In the rows, zero is written as 128.
One turn moves each row of this set onto another row. After a few examples, where does it send each row asked below?
pog: [111 117 100 140 120  86 100 132 127 133 115 104 131 137 112 132 114 135
 149 154 117 137  61 150 104 111 140 113 153 121 136 123 133 116 117  98
 129 121 138 104 107 117 133 122 150 114  98 151 113 135 120 114 140 142
 131 131 145 120 121 129 135 137 104 123 154 145 130 128]
Pesu: [124 140 123 139  95 124 135 108 150 129 100 133 147 148 152 136 120 130
 135  68 143 147 145 129 109 154 145 128 137 113 129 109 126 139 108 110
 131 156 164 100 131 128 119 153 114 127 118 108 132 120 106 113 110 140
 177 103 162 126 104 161 119 121 138 103 136 106 141 137]
Zamo: [133 142 117 159 108 112 151 121 155 126  98 101 145 128 150 169 130 116
 142  98 105 164 109 132 119 134 110 123 129 137 111 121 148 136 157 118
 138 154 173 100 137 124 103 152 110 139 146 135 132 148 106 120 146 127
 135  87 155 126 123 137 134 144 140 123 102 140 122 121]
rap: [108 129 109 147  90  90 136 102 144 124 120  88 161 137 137 136 127 143
  98 152 133 146 138 133 121 141 131 101 123 115 126  97 114 111  90 147
  98 148 155 121 122 111 136 128 129 122  68 151 121 132 126 137 131  98
 139 136 113 120 101 129 109 136 122  95 154 129 142 125]
Zum: [135 142 115 148 137  83 127 114 144 107 113 109 153 137 156 109  88 152
 146 116 152 139 126 111 121 154  97 110  92 136 161 110 138 139 118 134
 134 158 132 130 147 127 128 137 131 104  99 140 110 129 102 150 137  98
 136 134 126  84 121 142 134 159 134 126 106 130 143 113]
pem: [119 145 132 127 107  95  96 110 155 129 115 111 190 137 155 127 136 128
 170 105 125 155 119 131 105 143 120 123 121 164 116 108 111 151 121 102
 139 146 184  93 122 114 119 154 137 105 121 133 157 136 105 126 147 143
 125 115 118 125 103 130 131 161 127  98 128 158 136 132]
pabiz: [135 150 114 127 126  98  98 130 105 119  99 105 147 134 148 142 122 139
 164 131 107 147 144 129 145 155  99  97 163 139 109 118 144 110 150  99
 119 103 148 115 128  83 143 157 124 123 122 146 117 157 120 138 128  87
 127  91 130 120 103 151 124 145 143 123 121 152 154 126]
tezik: [142 153 108 140 149 116 106 152 138 103  78 120 145 137 165 143 114 128
 168 122 120 117 124 133 101 145 144 108 141 163 137 119 132 115 153  99
 128 142 125 101 127 100 163 132 110 102 143 128 109 146 124 115 124  99
 115  92 141 139 125 109 126 147 150 124 143 119 135 106]
futo: [120 132 111 160 115  96 139 126 153 103 103 108 146 130 131 124 135 113
 100 132 141 143 129  90  94 145 144  99 129 104 131  94 141 120 131 142
 121 159 133 108 125 139 114 123 118 120  86 143  99 130 139 111 132 123
 137 120 124 139 107  90 125 122 146 106 148  92 125 121]
fopi: [127 157 134 139 149 112 140 153 155 101  93  99 168 131 131 104  97 136
 154 116 143 110 126 105 129 132 106 108 122 119 175 115 145 141 137 139
 133 148 154 117 156 127 131 151 135 117 121 123  91 138 101 112 132 108
 125 127 131 141 111 129 113 159 154 128 145 141 131 120]
nem: [114 122 118 142  87 130 131 141 127 117  92 108 144 137  99 127 131 167
 135  89 141 151 100 121 100 127 155 116 150 130 123 118 112 118 111  94
 145 128 105  98 123  93 134 143 110 138  87 141 112 151 123  97 149 108
 167 112 121 109  97 129 138 141 116 121 152 129 129 135]
vezif: [120 105 111 128 106 115 131 127 138 131 113 114 126 116 104 136 126 116
 146 120 123 149  99 126 105 124 128 106 163 116 141 134 132  80 111  92
 151 143 116 120 106  87 107 149 130 130 120 129 105 145 135 115 158 145
 157 117 148 121 126 128 131 139 137 120 153 131 140 136]
Sakog: [132 141 112 138 128 117 127 123 120 117 102  87 154 153 134 135 122 116
 155 116 123 133  98 135 107 137 131 119 114 138  98 107 130 129 124 116
 124 169 156 106 111 128 137 122 142 126 146 103 147 115  79 125 148  96
 125 131 159 146  70 137 108 136 139 124 119 136 120 128]
Reg: [133 123 129 151 121  95 105 120 131  95 116 114 141 105 142 139  88 132
 149 158 134 147 116 104  96 159 143 102 110 148 126 114 128 128 146 112
 144 146 144 129 151  98 163 130 138 108 132 132  95 144 106 131 111 111
 149 105 134  94 131 150 105 128 154 119 154 160 160 105]
zul: [139 123 128 152 128  86 102 126 137  94 107 104 154 127 145 146  86 143
 141 140 130 150 108 110  99 161 136 108 118 137 112 100 119 137 157 108
 139 164 133 124 141  82 152 129 127 104 137 125  94 148 108 125 111  92
 152 103 138 103 108 137 106 131 136 108 151 163 167 110]
Sevo: [128 151 136 138 101 113 128 125 156 141 122  96 179 143 142 125 140 130
 159 112 141 151 118 136  85 139 136 117 116 149 115 107  83 153 111 111
 148 145 181 108 111 113 112 154 137 114 119 139 145 154 109 133 140 154
 134 131 129 137  91 145 134 151 118 103 142 138 127 141]
kegi: [145 123 139 123 119 133 137 128 160  94  94  96 130 103 151 123 110 160
 140  96 137 156 143 117 113 133 138 113 116 103  91 105 130 123 128 129
 157 124 157 139 173  89 139 133 121 128 105 144 127 125 101 117 138 107
 103 126  89 135 100 136 116 151 127 120 137 139 145 131]
ruz: [158 139 125 128 113 125 103 131 104 123  92 122 118 123 137 142 123 117
 134 104 108 151 107 156  95 108 151 122 117  96 131 134 102 104 146 133
 121 123 172 115 126 115 129 133  98 129  83 144 109 157 103  95 144 116
 138 132 141 111 129 130 135 128 112  91 137 150 153 131]
Remef: [167 125 124 124 121 131  97 117 144 111  72  95 166 130 152 141 114 143
 129 103 138 131 162 122 109 101 140 107 114 113 134 107 139 113 139 130
 164 111 156 122 126 119 135 138 113 128  95 168 109 114  76 118 139 101
 116 116 116 115 105 137 124 162 129 125 115 133 136 137]
bapup: [110 152 126 132  89 130 120 114 150  91 101  81 140 122 156 131 116 164
 147  98 126 146 144 115  93 127 149 132 100 122 118 100 134 143 126 114
 132 125 135 109 151 123 171 123 119 158 115 152 101 138  88 114 142  98
 115 103 111 120 103 126 134 141 123 110 167 126 127 106]
Kevi: [148 121 113 128 107  99 134 117 132 121 121 103 109 121 122  99 121 134
 145 137 140 128 121  94 114 112 151  95 110  98 112 109 123 116 123 111
 129 108 152 122 122 134  99 116 138 112 110 179 130 137 110 120 116 137
 146 121 127 120 124 137 122 115 127 106 167 105 126 147]
pakod: [122 115 135 142 128 121  92 123 110 125 113 101 150 103 129 138 102 134
 146 144 136 127 129 108 137 152 136 100 121 152 146 103 136 118 144 115
 116 136 135 144 147  80 131 146 142 111 144 141 127 132  93 114 148 129
 125  75  94 105 120 126 133 143 126  95 129 114 138 112]
lil: [123 128 117 147  91 131 137 127 149 138 122 139 141 140 137 156 134 104
 159 122 126 125 155 117 108 123 155 123 122 142 142 105 140 104 114 147
 141 115 125 139 135 128 136 144 109 130 118 135 118 141 137 105 127 131
 161 131 100 114 106 155 114 105 124  91 149 122 112 122]
timad: [130 124 130 138 125 113  89 121 105 120  98  90 149 114 134 132  93 141
 134 127 137 139 131 112 140 159 133 105 127 140 133 104 124 122 157 108
 104 142 142 127 131  73 126 142 132 104 143 138 133 137  90 121 149 122
 121  75 109 109 114 105 144 160 124  93 131 120 161 119]
Kapi: [115 104 116 132 114  92 106 119 126 118 114 144  97 118 126 126 121 111
 142 121 105 136  91 144 120 143 153 131 139 117 138 144 143 101 135 114
 116 136 145 104 140 129 123 129 119 116  98 133 129 133 132  98 149 131
 151 120 139 104 132 122 121 121 113  94 145 156 148 109]
mur: [100 109 106 124 101 110  99 134 120 140 125 113 146 123 111 152 133  79
 149 117 119 126 117 148  99 135 148 152 138 123 131 132 131 103 126  95
 126 150 135 122 126  93 146 146 145 127  94 125 112 147 118 119 142 140
 154 138 117 102 111 123 119 134 115 116 131 145 140 125]
zani: [135 135 132 159  84 112 117 131 125 136 116 118 128 118 132 119 125 112
 135 146 137 139 149 136 114 125 165 114 129 137 133 127 131 116 129 143
 114  87 168 110 134 145 149 125 135 124  75 160 148 128 125 120 120 138
 144 131 112 106 131 147 114 130 145 117 143 131 128 131]
vobov: [103 175 115 109 130 112 149 140 139 123  93  93 159 126 155 119 102 129
 145 117 131 140 144 143 125 140 101 115  89 121 135 110 146 118 114 120
 111 143 140 126 156 110 132 143 136 126 124 155 115 148 128 145 139  96
 132 120 135 137 127 162 129 165 164 128 135 144 143 103]
gazov: [135 126 123 161  95 137 160 135 152 128 134  81 130 139 125 146 134 137
 146 144 143 111 133 121  99 122 164 116 124 108 135 121 105 119 106 111
 155 138 124 140 129 125 131 124 136 118 126 158 108 160 128 138 136 139
 139 123 128 108  92 146 120 124 113 119 152 116 140 149]
Migep: [127 133 134 134 113 107 123 101 146 112  97 123 145 141 150 136 109 146
 130  85 136 152 120 124 116 161 130 121 145 113 130 112 136 149 120  90
 131 153 166  90 136 124 132 143 138 114 125 108 144 100  91 119 119 129
 165  92 168 129 110 148 118 151 141 112 136 113 159 136]
Tipum: [141 144 105 127 152 118 102 141 130 106  86 111 136 129 157 123 113 126
 184 139 116  95 124 113 105 132 153 106 131 154 137 124 141 117 140  93
 131 131 128 114 134 115 160 135 128 100 142 141 104 150 118 117 113 120
 118  95 142 132 135 121 121 138 160 123 142 114 137 110]
zipi: [120 136 129 127 109 121  99 153 101 116  88 127 131 137 121 150 140 100
 128  98 144 159 128 130  71 142 142 122 117 110 121 139 117 118 136 121
 135 110 114 131 113 111 131 137 129 151 107 120 114 138 116 104 135 119
 160 143 123 109  89 121 134 145 106 120 141 139 127 117]
vab: [128 141 116 150 113 121 129 128 114 133 102  96 146 155 136 122 130 122
 148 116 135 134 110 145 109 142 155 126 115 143  99 118 121 136 128 135
 112 150 172 101 113 150 133 126 133 125 108 117 162 121  96 124 132 109
 138 147 137 137  66 150 111 129 134 118 111 131 109 130]
busu: [120 147 117 137 127 107 136 125 160 128 113 108 144 144 147 139 145 117
 122 127 123 119 164 122 135 135 128 105 148  90 133 116 136 119 110 140
 113 124 154 125 135 123 103 148 107 125  82 141 113 134 143 111 133 137
 122 110 122 147 110 100 132 141 120  76 148 107 142 123]
Sav: [121 141 134 129 142 130 106 119 144 134 122  86 170 127 145  96 113 132
 159 115 124 147 148 118 130 154 110 110 113 117 159  93 131 139 137 121
  98 159 142 116 157 142 118 142 141 134 107 157 103 140 121 129 151  96
 131  95 122 113 116 129 145 139 152 111 110 128 140 105]
rakef: [135 151 101 144 110  81 148 121 149 116 117 102 144 151 147 145 151 104
 120 148 129 124 146 113 102 129 123 109 109 123 124 126 119 113 112 124
 140 139 152 112 117 130 140 140 111 117  61 155 103 164 138 143 126 101
 132 141 133 139  93 116 118 152 123 126 147 137 138 129]
feze: [119 120  96 130 112 127 111 137 144 108  99 111 140 133 132 116 102 159
 150 100 132 163  95 156 105 116 163 107 154 105  88 108 115 114 120 117
 123 120 143 116 121 111 113 129 114 106  94 154 114 163 124  99 130 134
 113 138 125 110 123 129 147 131  97 109 140 145 144 139]
Suk: [137 141 121 164  99  99 157 130 147 131  97 107 131 131 139 143 125 132
 129 100 127 161 106 121 115 128 121 104 116 125 109 118 137 136 155 121
 134 136 181 101 133 143  77 147 102 140 131 146 138 142 103 116 138 136
 146  97 157 131 118 147 135 133 121 114 125 122 106 133]
zafum: [133 131 116 126 124 112 111 126 112 121 109  96 137 128 145 141 125 146
 170 151 112 121 145 131 150 147 115  91 154 138 120 131 149 107 133  95
 128 108 132 135 141  97 140 157 131 122 134 156 114 155 121 143 131  97
 132  89 131 107 110 169 115 144 138 127 115 148 152 124]
nata: [148 157 138 134 123 125 106  94 141  93  78  95 139 148 168 125 137 159
 137 106 118 163 145 109  89 134 147 121 118 123 125 116 141 125 136 144
 159 107 111 128 111 144 149 132 133 145 116 157 112 131 115 127 137 107
 135 119 119 117 104 139 144 148 151 108 126 148 138 109]

pog turns into Kapi
busu turns into rakef
Now find these:
pem turns into Zamo
Suk turns into vab
zul turns into timad
ruz turns into zipi
lil turns into gazov
Remef turns into nata
zafum turns into Tipum
vobov turns into fopi

One turn moves each row of this set onto another row. After a few examples, where does it send each row asked below?
Rofo: [127 143 135 141 145 163 148 119  85 118 160  81 133 121 124 155  99 115
 124]
Zoge: [107 155 120 118 117 151 146 133 118 116 147 129 137 156 103 172  99 178
 119]
deno: [ 97 135 100 133 126 150 108 104 117 150 131 117 107 120 135 166 117 135
 128]
viz: [131 156 112 149 132 123 127 110 110 143 111 108 144 159 138 141 124 173
 143]
neb: [118 146 135 115 132 140 140 124 106 141 162 127 122 146 110 162  92 185
 116]
tokav: [101 175 110 121 129 107 124 101 116 125 116 120 140 123 105 172 120 137
 118]
zol: [113 140 135 135  95 138 107 101 122 160 127 125 131 135 124 163 123 136
 129]
Vivep: [104 150 112 118 107 108 120 110 135 135 125 147 146 128 118 159  95 150
 138]
Lene: [ 98 144 102 127 125 153  98  95 105 145 132 116 113 104 121 165 109 142
 134]
pudam: [129 178 146 125 135 140 138 117  79 118 143  94 150 110 122 167 107 121
 148]
negi: [106 139 106 125 109 151  99 117 119 121 149 122 130  83 130 163  87 144
 143]
Tovon: [101 116 100 135 116 129 129 111 138 134 143 135 127 140 121 148  87 145
 113]
tav: [127 136 142 132 148 137 109 133 109 135 124  97 141  93 144 134 118 124
 134]
ren: [138 164 125 152 123 111 138 123 121 130 121  89 152 157 124 133 123 163
 118]
kap: [115 151 138 155 126 123 157 130  95 145 147 106 140 147  98 162 126 131
 122]
nud: [113 156 115 139 140 136 147 151 105 104 173 105 124 107 119 175  98 131
 135]
Dinu: [139 152 113 116 127 145 109 133 106  85 173  96 139 118 129 127  99 154
 121]
zofu: [122 162 143 149 124 117 149 129 111 137 151 106 136 141  98 170 128 127
 108]
Rop: [108 135 101 140 119 143 125 134 126 100 167 110 133  89 119 161  90 135
 115]
fik: [111 139 134 136 103 150 103  92 103 159 126 114 130 131 111 162 122 139
 130]
logud: [123 147 142 153 110 121 160 151 110 123 165 113 159 126 107 158 105 134
 132]
Roro: [113 145 126 137 134 148 114 141 121 110 111  98 155 103 137 146 125 118
 137]
Pulu: [132 144 100 113 136 155  99 119  93  98 162 117 131 122 143 135 100 163
 145]
puna: [132 161 152 142 112 124 148 148 110 115 170 110 149 121 112 172 104 132
 137]
tedu: [105 134 108 125 112 154 108 122 117 127 149 125 120 100 146 168  91 140
 157]
Banut: [144 178 130 136 123 106 140 144 117 115 143  89 156 136 122 126 109 159
 132]
lafev: [100 162 110 123 115 156 141 144 123  99 125 124 154 146 110 171 110 157
 136]
sile: [129 156 108 125 111 141 108  90 113  85 138 114 155 126 118 117 106 160
 125]
noro: [129 168 109 126 134 137 112  90  88 102 127 116 150 124 128 125 109 161
 160]
Zofo: [111 152 109 145 132 123 153 156 111 110 170 114 141 100 116 162  92 136
 136]
sug: [138 174 111 124 140 118 133 146 106  96 163  84 139 121 120 124 104 151
 121]
Rabus: [124 131  93 130 138 163  97  98  98 111 140 116 128 143 143 141 115 167
 131]
mimur: [129 117 137 139 121 162 141 127 102 128 168 107 138 126 138 145  75 128
 144]
sotag: [130 131 152 118 140 134 125 117 105 156 162 114 118 124 123 145  95 172
 115]
niv: [115 169 137 137 123 115 133 120 106 165 132 125 129 137 116 170 127 136
 144]
rov: [112 127 112 137 112 158 122 133 123  99 169 105 127 105 130 169  93 132
 120]
Vof: [107 120 100 135 142 143 143 127 114 141 156 128 117 132 136 145  73 141
 144]
divat: [131 134 112 141 121 149 106  97 109 129 120 120 144 155 145 141 119 174
 143]
pusul: [132 139 113 147 123 125 149 109 113 109 151  95 145 145 121 104  97 163
 114]
Nadif: [123 173 145 125 108 127 123 101 107 111 127 101 162 117 108 169 120 126
 116]
Kif: [129 150 113 147 140 144 122  81  87 105 124  92 142 139 122 123 121 152
 129]
Gof: [132 128 150 127 152 133 114 120 104 152 147  99 123 103 136 134 108 145
 117]
Vafom: [132 154 113 148 147 121 153 110  89 126 138  97 138 143 132 110 101 163
 151]
Gaf: [143 143 137 147 118 138 131  94  94 118 133  97 158 142 134 114 105 160
 150]
Kob: [116 165  83 127 140 122 130 106 108  94 145 113 136 127 116 114 101 165
 123]
felam: [100 159 108 132 126 156 129 148 123  96 109 110 157 126 124 160 122 132
 140]
dopu: [130 157 108 127 117 117 138 119 115 105 154 118 152 129 126 107  85 172
 145]
rab: [115 155 141 140 117 131 132 114  88 167 131 118 136 142 109 164 125 140
 152]

Tovon turns into Nadif
zofu turns into rov
felam turns into Gof
Now find these:
Rop turns into fik
ren turns into Dinu
Kob turns into Kif

